Each path below is one point turned by a fixed rotation once a step. After each direction that follows a path, write how fast that rotation turns it, in deg/step (0 if it stays still).
Each turn is a multiple of 5 degrees from 10 to 175, or 0.

[  7  10  -5 -11   4  12  13 -17 -25   0   0  19  14  -8   9  17  -4   7
 -10 -13 -14  -1 -13  -6   4 -19   3  -9  -9  -9]
[  7   8   0   7 -10  18  25 -14 -25  -2   8  15   7 -16   3  10  -8  12
  -9   5  -2  -6 -16  -7   8  -1  -5   0  -7 -18]
[ 19  13  -5   2 -13   5  12 -24 -23   0  14   1  21  -9   2   3 -16   3
  -9   8   3  -2 -13   2 -11 -13 -10  -5  -9 -10]
[ 16  10 -10  -7  -8   4   3 -15 -16  -1  11   6  16  -9   1   3  -6  20
 -18 -13 -15  10 -13  -1  -4 -15 -21  -4  -1 -16]
[  8   9  12  -2 -19  15   7 -12 -11   8  -1  17  16  -8   6  -3 -12  10
 -17 -10  -4   2 -16  -2   9   1 -19 -15   1 -15]
[ 15  14   6 -10  -9  14   1 -25 -22  12   9   9  14   4  18  -3 -15   9
  -5  -6 -13 -12 -10   2  -1  -2   0 -15  -4  -7]
[ 11  18   6 -11   1  15  10 -22 -20  -4   7  14   6 -19  13   3  -1  16
  -9 -13 -14  -4 -14   4   7 -13  -2   4  -3   3]
[ 11   5   8  -6 -10  12  23 -18 -20   7  -3  19  11 -18   5  16  -9   2
 -11  -7   2   2 -14 -11   3 -16  -1  -6 -12  -7]
[ 18   4  -4   0 -13   4  15 -17 -28   4  10   5  12  -7   8  12 -14  14
  -6   5  -9  -6 -13 -12  -5  -1  -1   5  -6 -19]
[  9  15  -2   0 -10   2   5 -20 -22 -10   8   3  28 -16   4   2 -10  10
 -11   0  -7   2 -19   1  -2  -9 -20   6  -2  -6]
[  6   7  -8  -8  -8   9   1 -16 -19   3   1  13  22   0   2   7 -10   5
 -15 -16  -8   4 -13  -2   4 -15 -19 -20  -4 -18]
[  9  13   1   1 -11  24  10 -17 -19   5  13  12   5  -1  11  -5  -6  18
  -9  -6 -10  -9 -12   0  12   5 -11 -14   0 -18]
[ 17  22   8  -5  -7  18  10 -27 -16   3  12   9  13 -10  12  -5 -10   8
  -7  -3   1  -4 -11   9  -1 -12  -4 -11  -7   6]
[ 20   9   0 -12  -2  10  13 -17 -15   7   7  17   4 -12   7  11  -5  17
 -15 -16 -14   7 -10  -4  -6 -21   3  -3  -8  -6]
[ 13   3  15   1 -17  10  17 -10 -18   6   1  17   9 -19   7   9 -13  14
 -16   1  -7   1 -18 -10   2  -1  -3   6  -2 -15]
[ 14   6   4  -7 -12  -1   2 -26 -29   3   5   4  25  -7  10   5 -20   1
  -7   2  -8  -7 -15  -1 -10  -6  -4   1  -6 -12]
[  4   8 -10 -11   0   5   2 -20 -26  -8   5   7  18 -11   5   7  -4  13
 -11 -16 -17  -4 -16   0   6 -10 -20   3  -3 -14]
[  2   8   1  -1 -14  19  16 -18 -19   2  -2  13  16  -7   6   5  -8   4
  -9  -9   4  -4 -14  -6  14  -6 -23 -16  -6 -13]
[ 19  16  -7  -2 -13  17  13 -23 -21   8  17   5  11   5  13   1  -9  16
  -2  -1  -4  -9  -6  -5   0  -6  -4 -16  -8  -7]
[ 18  24   1  -1  -8  14  10 -16 -11  -4  14  12  15 -15   7   1  -2  23
 -15  -4 -10   7 -15   2   1 -15  -6   1  -3   4]
[ 14   7   8  -3 -11  11  10 -11 -14   9  -2  22  17 -11   3  10 -14   6
 -22  -6  -6  11 -15  -4  -3 -16   1 -14  -4 -12]
[ 14   4   7  -2  -9  10   6 -16 -27   6  10  11   9  -8   9   2 -15  12
 -13   1 -18  -7 -16   0  -3   6   3  -1   0 -26]
[ 10  11  10 -10  -4   6   4 -27 -25  -4   6   4  17 -19   7  -3 -13   0
  -8  -5  -6  -7 -18  10  -1  -8 -16   5  -5  -8]
[  9   0  -6 -15  -6   8  12 -25 -23   6   0   9  10  -7   5  10  -8   6
  -8 -21  -6  -3  -9  -8   3 -18 -19  -9 -11 -14]
[ 11  10   1   0 -21  15  19 -16 -19   5   6   8   8  -6  12   4  -5  22
  -3  -5  -3  -7 -11 -15  13   3 -18  -4  -5 -10]
[ 15  23   2  -2 -16   8   8 -22 -17   2   7   6  27  -3  14   5 -11  11
  -6   4  -1  -1 -12  -4  -2 -11  -5  -8  -7   7]
[ 11  17  -8  -5   0   9   5 -11 -18  -2   7  18  20  -6   7  11  -4  18
 -18  -9 -19   8 -14  -4   0 -18   1  -8  -2  -9]
[  5   9   9   7  -8  19  14 -11 -21   0   3  22  14 -15   2   4 -12   5
 -18   1  -6   1 -20   2   7  -1  -2  -9  -1 -20]
[ 18   7   2  -3  -4  10   7 -27 -28   5  15   5  11  -7   5  -2 -19   0
  -8   2  -5  -7 -12   9 -10  -8  -3  -8  -7 -18]
[ 16   8  -1 -12  -4   8   9 -23 -19  -2  12   4   4 -18   3  -3  -5  16
 -12 -16 -11   1 -13   5  -1 -14 -21   6  -5 -12]
[ 13   4  11  -8 -22   9  15 -19 -13  12  -4  12  13 -11   7   5 -12   8
 -12 -14   2   3 -12 -10   4  -9 -21  -8  -7 -10]
Directions:
[-2  0 -3 -4  5 -1 -1  2  3 -3 -4  3  1 -4 -3  3  4  0 -4 -8 -2  6 -1  1
  1 -9 -4  1  0  3]  110
[ -1  -2  -3  -3  -5  -2  -4  -3   1   1   0  -6   1   4   0  -5   0   0
   2  -5   2  -1   2   0   2   3 -14  -3   1  -3]  55

[ -3   0  14 -10  -8  -5 -30  -7   5   7  -8 -13  -4  12  -4 -14  21  10
   6  -2  -2 -10  15 -19  -1  -9  -1 -12  -1 -11]
[  2  10  12   3  -4  -6 -37 -11   4  -1   1  -5   1   7   6 -10   4  -6
  -7 -13  -6  -5  17 -14   8   2   2 -11  -9 -25]
[  0   8   8  -4 -13   1 -24   0   7  -7   6  -4   8  18  -3   0  17  -2
  -2 -17   0  -2  24 -23   6  10  12 -15 -13   2]
[ -5  11   9 -14  -7 -18 -12  -8  14  -4  -2 -11   1  14   5  -7   7  14
   4 -20   3  -5  15 -23   3  12 -11 -16 -13  -3]
[ -5   8   2 -13   0 -19 -27  -7  15  -9   8   3  -2  10  10 -13   2 -11
   7 -12   3 -14  14  -5  -2  16  -1 -11 -20  -4]
[-15  -9   6  -8  -4 -18 -26   6  10  -6   5  -7  -7  19   5  -4  19  -2
   4  -7  -2 -11  24  -2   9   7  -1 -14  -5  13]
[ -9   7  19   5   2 -23 -16  -6  11  -3  -5 -18 -14   6  13  -9  18   1
  -8 -17   0 -15  14   2   4  12  -5 -14   0  -1]
[ -2  13  10   7   3  -2 -34  -6   5  -6  -2  -9  -3   6   2 -10  18  -2
  -4  -5   3 -19   4   1  -6  22  10 -20  -8  10]
[ -3   3  16  -6  -4 -11 -32   1  -1  -4  -4  -4  -8   6  -6  -7  26  23
   3   2   7 -16   7 -10   1   4  -1 -19  -3   3]
[  2   6  19  -5  -5  -9 -28 -11   4   1  -5  -7 -11   2   1 -20  18   2
  -1  -3   2 -17  11 -10  -8  -3   3 -11  -5 -22]
[ -1   0   5   4  -5   7 -42  -9   2   1   2  -4   1  12   0 -11  13  -2
  -3  -3 -10  -2  18 -18   3   5   9 -16  -6  -8]
[  1   9  15   0 -14  -9 -20  -2   4  -7   4  -4   0   6   2   0  18  14
  -6 -20  -1   2  23 -26   9   4   3 -14  -7  -9]
[  0  17   6 -11  -6  -6 -18 -13  15  -2   1  -7   6   8   8 -14   8  -2
   4 -19   1  -8  16 -23 -12  12   0 -11 -16  -4]
[ -9   3  -6 -14  -1 -16 -38  -3  10  -4   6   0   5  12   7  -5   4   3
  12  -9  -3  -6  17 -13   7  10  -7 -13 -14   5]
[ -9   2  14 -10  -8 -29 -17   4  13  -7   7  -6  -8  11   9  -3  18  -6
   3 -17   3 -12  25  -1   7   2  -1  -5  -6  -2]
[-11   7  11   1   4 -10 -23  -9  14   3  -6 -23  -3  20   9 -11  13 -13
  -2 -15  -4 -14  14   1   1  17   0 -14  -3   8]
[ -6  12  13   3   5 -17 -34   1   0  -9  -1  -8  -4   8   1   1  14   9
  -5  -9   6 -15   3   1  12  20  -1 -20  -8   8]
[ -2   8  23  -8  -6 -11 -19  -1   5  -7  -4  -6 -10   9  -6 -12  26   5
   1  -3  14 -24   7  -4  -8   7   7 -14  -9  -1]
[ -4  -3  11  -4   1  -4 -35 -14   2   3  -9 -10 -11  15   0 -21  13   5
   2   5  -3 -16   5 -10  -2   4  -2 -20  -6 -11]
[  3   0  14   7  -7  -7 -36  -2  -2 -11   5   4 -10   3   2  -8  17   2
 -11  -5  -4  -7  18 -12   9   5   9 -16  -6 -17]
[  1   5  14   0 -12   5 -15  -7   9  -4   0 -10  -2  12   2 -12  24   7
  -5 -15  -2  -4  23 -27  -8   7   9 -16  -6  -1]
[  0  13   1  -5  -1  -8 -30 -14   9  -1   0  -5   4   1  10 -12   4  15
   4 -16  -5  -3  13 -24  -4  13  -9 -18 -12  -6]
[ -2   7   3 -14  -9 -16 -32   3  11  -9  13   7   3   0   6  -6  13  -2
  11 -14   4  -9  24 -12  -2   4   6  -6 -15  -2]
[-11   0   7 -12  -5 -17 -21  -2  17   7   0 -18  -1  17   9  -8  18  -3
  10 -15  -5  -8  27 -11   2  -3  -6  -6  -1   4]
[ -6  15  10   3   6 -21 -32  -5  10   0   0 -16   0   7  13  -3   6 -10
  -4 -20  -3 -10  13   2  11  14  -5 -10  -6  -3]
[ -5  14  14  -3  -3  -9 -27   5   7  -7   2  -9   4  16  -4   2  22  -5
   2 -12  11 -17  10   0   5  16  10 -13 -10  14]
[ -9   8  19 -12  -1 -17 -20  -6   5   0 -12 -15  -7  17  -4 -11  17  14
   3  -4  10 -20   1  -7   3   8  -7 -17  -7  -1]
[ -1   3  15  -4   1 -12 -35 -10   2  -7  -2   1 -11  11   0 -17  10  -7
  -2   2   4 -20   5   0   1  10   4 -17 -13 -18]
[ -5  -9  12   1  -9   0 -28  -2   1  -8   2  -3 -11  20  -4 -10  23   3
  -7   1  -5  -7  20 -14   6   5   9 -21  -5  -2]
[  1   6  17   5  -6  -7 -15 -12   5  -6  -5 -10 -11   4   8 -14  16  16
 -11 -16  -4  -4  15 -21  -1  11  -3 -20  -4 -13]
[  3  11   0  -2  -5   1 -32 -10   7 -10   6   4   1   0   8 -16  11   2
   1 -10  -1  -8  15 -18 -14  18   6 -18 -16   0]
Directions:
[-1  5 -1 -5 -1 -3  1  1  3  3  1 -3  8  6 -2  5 -5 -6  4 -5  2  2  1 -1
  6 -2 -2  4 -3 -1]  35
[ 3 -3 -9 -2  4 -4  5 -1 -5  0  4 -2  3  0 -4  6  0 -1 -4  1  0 -2 -2 -1
 -4  1  1  2  7 -3]  0
